(in the rows, 128 means zero)
A single turn carries every row of the set below to another of its rows. Some are shown first; where does it send the rows asked next?
q848: [120 129 132 113 108 157 125 104 101 123 131  86 126  94 133 113 102 130]
q208: [115 126 136 116 111 165 120 106 104 124 135  88 127  99 137 116 103 127]
q748: [127 147 161 110 148 104 131 175 114 145 139 113 152 109 147 148 141 154]
q980: [122 132 132 111 103 164 123 104 100 118 128  92 127  96 128 111 108 136]
q175: [135 128 112 120 144 145 130 149 126 134 143 108 166 102 171 126 135 135]
q407: [126 133 140 120 121 122 113 165  91 131 110 100  86 125 108 146 123 126]
q896: [145 133 104 112 136 125 143 146 120 132 132 104 164  89 163 123 135 140]
q383: [139 132 114 119 135 158 127 148 125 121 136 125 169 106 159 120 148 148]
q962: [128 134 141 119 116 131 111 164  90 126 107 109  89 128 102 144 130 133]
q129: [118 135 152 110 137 135 158 127 143 115  94  99 138 154 118 144 113 127]
q631: [133 152 161 107 136 118 129 172 111 132 129 131 154 113 131 140 156 171]
q390: [122 131 145 123 122 140 105 167  94 126 113 110  90 135 107 145 130 129]
q192: [120 137 151 108 134 134 161 127 142 114  92 100 138 153 115 143 114 129]
q170: [135 153 156 103 138 100 137 171 110 139 129 120 151 104 135 143 148 165]
q731: [125 147 167 113 147 123 122 175 117 139 140 126 154 118 144 145 150 159]
q421: [117 129 136 115 108 172 118 106 103 119 133  95 128 101 131 113 109 133]
q119: [121 129 145 123 126 131 105 167  94 133 117 102  89 132 113 148 123 122]
q140: [118 137 153 111 135 137 158 128 142 114  93 102 138 155 115 143 115 129]
q534: [148 138 104 111 126 140 140 144 117 120 125 120 167  93 151 117 146 154]
q541: [119 136 152 111 136 132 160 127 142 116  93  99 138 153 116 144 114 127]

q896 moves to q175
q407 moves to q119
q129 moves to q140
Where do these go?
q980 moves to q848
q748 moves to q731

A single turn carries every row of the set below to another of its rows. Some are shown first; where does it send the rows asked next?
q30: [146 115 163 133  90 126 143 111 112 129 151 101 156 148 153]
q821: [112 125 127 102 128 149 143 149 138 159 145 150 126 134 112]
q228: [137 122 179 109 111 123 125  99 121 112 141 107 151 143 157]
q506: [ 95 109 125 111 123 123 144 152 137 134 139 159 120 137 119]
q58: [155 134 150 107 137 138 126 110 138 169 144 139 156 121 123]
q838: [159 112 165 112  83 119 127 110 141  98 154 120 141 133 132]
q370: [144 125 158 102 130 161 134 137 152 148 138 143 153 132 104]
q974: [107 140 139 104 122 140 118 141 150 154 159 150 138 144 109]
q625: [130  99 170 127 123  97 145 122 149 144 141 137 140 104 125]
q569: [112 145 121 112 135 142 129 161 143 123 148 152 131 142 131]
q737: [170 135 150 138 132 118 117 115 118 127 126 103 131 149 115]
q568: [161 116 133 127  79 110 135 101 116 110 156 119 137 148 132]
q86: [ 98 121 138 123 117 114 140 138 142 160 163 140 119 132 106]
q308: [119  90 161 125 108 108 141 124 149 142 138 150 137 136  95]
q959: [179 130 127 123 114 123 133 100 113 113 147 112 120 137 135]
q957: [107 108 115 125 121 101 166 126 114 112 134 146 128 144 122]
q618: [108 108 138 112 126 132 140 152 147 154 141 154 117 128 110]
q802: [100 125 114  99 125 140 145 148 130 139 145 155 129 142 123]
q588: [177 127 160 107 118 131 125 108 137 101 144 113 124 122 135]
q773: [158 122 166 127 133 119 113 106 118 112 123 114 133 148 154]
q788: [142 130 176 113 128 106 122 111 131  99 127 100 135 134 122]
q44: [102 128 120 131 131 116 151 157 134 131 152 141 112 131 126]
q20: [120 111 128 133 111  95 154 138 125 104 138 150 153 129 153]
q349: [144 146 108 112 126 136 136 126 114 128 139 150 169 145 150]
q329: [167 116 150 152 113 124 131 117 109 130 133 108 137 152 151]
q777: [133 143 113 102 142 154 161 137 119 117 133 138 143 141 130]
q219: [158 134 137 141  94 126 138 127 109 124 144  98 157 158 123]
q288: [131 128 164 116  92 115 142 122 122  95 147  96 161 144 131]

q288 moves to q219
q370 moves to q308
Where do these go?
q20 moves to q349
q44 moves to q569
q821 moves to q618
q228 moves to q30
q588 moves to q838

A single turn carries every row of the set below to another of its rows. Some are shown first; where does it send the rows asked next?
q932: [153 148 142 104 141  85 138 134 116 158 164 131  97 156 137 136 129 100
 159 185 141 149]
q154: [140 128 157  97 112 101 154 111 119 136 137 113 111 135 144 123 118  91
 142 168  80 149]
q79: [135 129 154 102 125  96 147 114  92 133 134 122 110 131 153 122 119 178
 199 118 141 151]
q836: [135 137 134 105 107 106 140 122 164 149 145 138 107 151 142 148 116 119
 181  90 115 148]
q353: [145 140 134 108 142  89 135 122 106 148 152 131  96 160 137 139 140  80
 164 177 142 158]
q571: [144 131 151  88 111  74 152 140 121 158 154 102 117 116 152  95  98 109
 140 118 144 136]
q232: [141 129 154  98 107 105 148 111 113 138 138 117 109 140 143 125 117  91
 140 165  80 150]
q256: [144 127 138 107 130 110 142 113  88 142 161 126 108 134 141  88 104 159
 194 142 140 143]
q919: [150 138 144 101 104  92 118 134 111 155 168 139 105 146 141 110 104  82
 190 141 138 133]
q781: [126 131 116  99 129  84 161 117 103 138 149 107 112 121 150 134 123 178
 188 113 142 137]
q145: [134 131 130  98 126  94 152 123 159 144 148 120 105 141 148 145 113  58
 165 145 120 149]
q38: [145 140 138  94 122  93 150 137 164 156 163 123 104 141 145 142  99  80
 156 152 119 141]
q845: [141 117 101 113 112 102 147 126  74 124 145 127 100 131 156 126 119  96
 184 111 149 132]
q112: [138 143 138 112 122  95 145 128 148 131 149 126 103 135 150 137 115  98
 104 145 148 145]
q758: [130 125 154 102 130  94 152 109  95 126 127 117 112 127 155 123 126 170
 204 117 141 154]
q498: [140 123 135  96  99  86 134 127  96 154 143 115 111 135 147 100 104  87
 140 102 145 145]
q415: [125 123 142 103 121 102 158 113 124 120 121 106  99 137 150 172 129 102
 163 184 121 147]
q237: [134 139 132 116 121  98 141 121 140 126 142 129 101 139 150 138 121  87
 106 140 148 150]
q674: [134 120 143 105 146 100 161 107 102 128 151 111 115 119 147  87 118 148
 206 146 141 146]
q914: [159 135 120 102 112  92 154 153  96 144 172 124 103 120 156 120  94 141
 170 129 147 114]
q82: [126 135 145 101 140  90 146 118 127 149 120 132 125 128 154 148 123 159
 141 174 138 155]
q313: [127 129 109 103 121  92 148 112  87 140 146 117 107 133 146 136 123 171
 185 105 142 140]
q443: [129 139 144 108 146 135 153 103 120 110 139 101  98 130 156 119 139 144
 149 107 149 143]
q477: [139 142 136 108 145 105 149 135 120 132 151 124 114 133 145 154  97 156
 192  90 117 151]
q385: [135 142 141 109 137 141 142 106 111 117 145 110  94 139 152 120 131 150
 143 104 148 142]
q567: [129 133 135 104 115 102 150 116 170 140 138 130 111 143 146 148 125 110
 188  91 115 151]
q199: [119 124 110 102 130  88 159 106  94 130 138 108 111 124 150 136 133 160
 194 106 143 144]
q885: [130 137 135 108 154 102 159 128 125 122 142 116 117 125 149 153 108 144
 200  91 117 155]
q790: [129 118 143  93 119  74 158 122 116 140 134  95 119 115 155  98 119  78
 153 111 145 146]
q302: [136 145 148 105 143 134 152 111 123 118 148 103  98 129 155 118 130 159
 144 111 148 138]
q64: [144 131 158  97 108 103 150 114 117 140 142 116 110 137 143 124 114  97
 139 168  80 147]
q653: [135 127 144 102 120  84 135 121 120 136 151 124 112 133 147 109 123  60
 205 141 139 140]
q791: [147 139 157  94 121  77 142 140 138 149 169 121 115 123 148 105 108  90
 197 155 138 128]
q81: [114 123 134 106 142  94 144 100 115 134 102 133 125 132 156 151 139 131
 149 164 139 166]
q739: [127 131 132 107 127 102 126 109 103 150 115 148 117 148 149 152 122 147
 137 161 139 162]
q849: [139 135 150  99 114 101 152 130 129 137 140 112  98 139 147 169 110 130
 150 191 120 136]
q633: [131 125 149 104 123  99 144 107  85 128 127 124 109 135 152 124 124 168
 202 113 141 156]
q878: [144 142 143 104 152  80 150 127 123 147 155 121 102 145 141 136 142  88
 168 186 142 154]
q468: [136 128 135 107 104 113 136 117 105 134 130 123  92 156 143 174 115 110
 151 176 120 145]
q865: [132 115 130 112 134 112 144  97  80 127 144 124 109 135 143  91 119 133
 204 133 141 153]
q423: [142 136 126 100 113 102 136 128 146 155 156 134  99 155 142 146 101  66
 155 140 120 147]
q975: [135 139 142 101 115  99 151 125 177 148 147 130 112 141 146 146 117 125
 183  97 115 144]
q160: [138 121 121 101 136  81 180 137 112 118 150 102 113  98 165 120 123 111
 192 132 148 124]
q149: [132 139 137 113 128  93 151 122 150 123 142 121 105 130 152 137 124  88
 110 144 148 149]
q366: [132 136 128 112 145 109 146 125 110 125 141 126 112 138 145 155 105 140
 197  83 117 157]

q836 moves to q567
q758 moves to q79
Where do these go?
q932 moves to q353
q38 moves to q423
q199 moves to q781
q498 moves to q790
q653 moves to q791
q385 moves to q443
q674 moves to q256
q149 moves to q112
q477 moves to q366
q468 moves to q415
q82 moves to q739
q232 moves to q154
q845 moves to q160

